In the rows, zero is written as 128.
The rows of A fall into a few groups, and each row is roughly a mix of its group's hidden directions; one row fits no group.
A (98 x 10):
[[139 179 131 117 145 170 127 135 135 159]
 [143 162 117 152 111  90 126 121 150 170]
 [154 161 133 147 130 150 186 138 126 130]
 [143 157 161  90 134 143 156 155 155 132]
 [163 176  97 135 115 106 152 118 141 120]
 [141 125 140 143 109 104 188 108 148 118]
 [171 130 155 158  95 125 105 142 146 149]
 [160 156 110 166 107 132 163 132 111 104]
 [142 135 162 153  94 114 173 138 140 107]
 [161 155 105 155 103 129 150 111 117  90]
 [127 139 145 101 145 134 107 121 165 180]
 [129  95 171 130 123  90 142  98 149 139]
 [ 81 130 109 126 170 122 100 150 111 119]
 [157 167  95 163 128 127 125 106 112 103]
 [180 149 104 144  96 147 139 109 133 114]
 [161 129 129 117 133 180 122 111 146 166]
 [125 139 141 137 157 160 165 127 131 178]
 [141 118 141 112 142 147  77 119 151 168]
 [ 92 116 159 111 166 127 106 126  93 113]
 [136 107 171  99 149 165 141 133 111 104]
 [130 139  97 160 117 135 156 122  92  88]
 [143 181 100 144 136 135 120 142 153  96]
 [134 127 112 147 111 128 168 148  96  82]
 [153 155 112 154 113 100 166  97 111 120]
 [151 187 109 142 126 140 162 126 130 143]
 [150 169  83 135 126 139 128 105 116  95]
 [107  72 137 109 124 139 116 128  99  96]
 [164 175 121 136 118 140 139 129 155 165]
 [153 142 126 153 114  88 104 104 136  88]
 [126 119 146 152  86  93 161 140  99 134]
 [123 119 123 138 146 138 140 148  87  72]
 [ 89  77 125 132 148 160 123 149 125 136]
 [144 147 144  97 125 106 100 120 164 168]
 [ 79 134 148 141 171 127 135 111 118 155]
 [148 107 178 113  91 113 115 152 134 115]
 [112 143 112 144 123 113 175 114  91  95]
 [117  99 157  94 136 140 118 130 140 180]
 [167 178 115 149 119 132 151 114 144 148]
 [125  94 148 141 118 116 169 105  84 131]
 [140 149 121 159 126 121 147 130 114  66]
 [159 116 163 123 113 143 152 157 145  88]
 [152 166  99 165 129 133 150  97 114 114]
 [ 90  77 137 105 128 109 113 136 115 103]
 [104  97 149 114 138 144 104 133 130 182]
 [162 131 111 142  89  90 127 129 158 104]
 [110 134 138 133 102 104 159 115  75 108]
 [121  92 166  94 139 110 101 118 143 153]
 [175 127 134 137  99 121 150 103 169 136]
 [122 119 133 119 131 130 105 114 154 195]
 [148 106 133 102 131 152 101 144 168 164]
 [131 152 145 103 143 162 156 152 148 166]
 [111 102 126 104 151 172  90 121 112 111]
 [180 134 133 132 105 166 151 125 154 131]
 [100  88 148 134 143 147 112 153 119  87]
 [114 114 117 104 148 107 130 149 105  71]
 [111 124 139 105 157 172 126 155 152 160]
 [100  89 120 145 152 163 122 130 103  98]
 [167 144 149 119 106  97 134 139 169 151]
 [ 89  90 135 110 156 137  94 132 107 111]
 [155 182  92 140 145 142 134 130 116 109]
 [134 111 169  83  93 147 120 123 136 109]
 [130 153 121 154 121 155 180 141  95 125]
 [104 100 166 104 177 138 120 134 122 123]
 [110 112  86 172 121 126 141 141 117  92]
 [150 186 119 141 153 154 120 105 127 132]
 [ 97 110 176 120 133 129 147 143 138 169]
 [149 171 128 145 113 103 152 123 142 171]
 [ 93  79 143 107 139 122 109 144 109 102]
 [113  75 163 125 114 100 108 121 109 125]
 [119 143 116  97 181 118  93 114 128 111]
 [136 159  95 148 154 135 141 108  99  90]
 [148 148 130 124 132 108  89  98 163 162]
 [143 107 167  99 108  80 125 111 133 129]
 [109  82 151 101 113  88 111 133 142 125]
 [136 155 102 143 121 115 111 109 141 185]
 [112 132 131 124 137 172 182 134 106 145]
 [136 150  75 147  99 136 102 137 109 109]
 [170 167 118 159 100 129 149 122 141 142]
 [109  79 146  93 139 135  99 140 140 107]
 [103  99 149  99 113 135 111 146 152 172]
 [ 84 127 134 126 176 140  99 142 129 153]
 [138 138 114 151  90  86 110 124 159 153]
 [146 104 129  95  84 111 148 140 104 100]
 [115 128  77 180 117 119 130 133 120 112]
 [158 179  99 129 131 106 151 107 144 124]
 [125 127 125 134 119 101 116 122 151 195]
 [134 145 128 153 103 116 158 149 113  75]
 [145 144 114 139 169 166  97 112 153 140]
 [ 89 102 116  99 155 117 102 125 109  96]
 [102 135 111 138 162 137 166 147 116  86]
 [111 104 144 104 139 144  93 124 133 180]
 [126 134 139 143 119 109 157 139 144 191]
 [142 175 102 162 112 127 166 134 120 137]
 [172 146 118 150  94 110 125 108 133  92]
 [ 89 113 133 110 149 129 144 111 119 182]
 [110 109 143 104 121 130 124 118 126 194]
 [168 124 138 135  78  98 129 118 157 129]
 [103  84 141 114 141 138  78 135 130 111]]

Here is one row of each group, with its name. Which group are the others in?
[ 95 115 135 114 126 111  96 132 128 185]
K
[ 86  95 107 121 129 132 120 135  92  92]
M
[151 179 107 162 123 125 159 116 117 122]
F

[161 165 112 151 100 120 165 113 143 141]
M
[156 149 142 102 120  86 116 108 162 150]
F
[132 161  92 112 136 166 101 119 131 160]
F
[138  89 112  93 148 102 124 127 169 116]
K
[135 161  91 166 117 113 128  92 136 148]
K
[125 146 136 122 133 179 150 152 136 170]
M
[152 154 159  89 111 146 140 112  93 137]
F
[116 104 159 113 144 169 155 140  98 107]
F
[149 150 112 133 122 107 121 121 134  63]
F
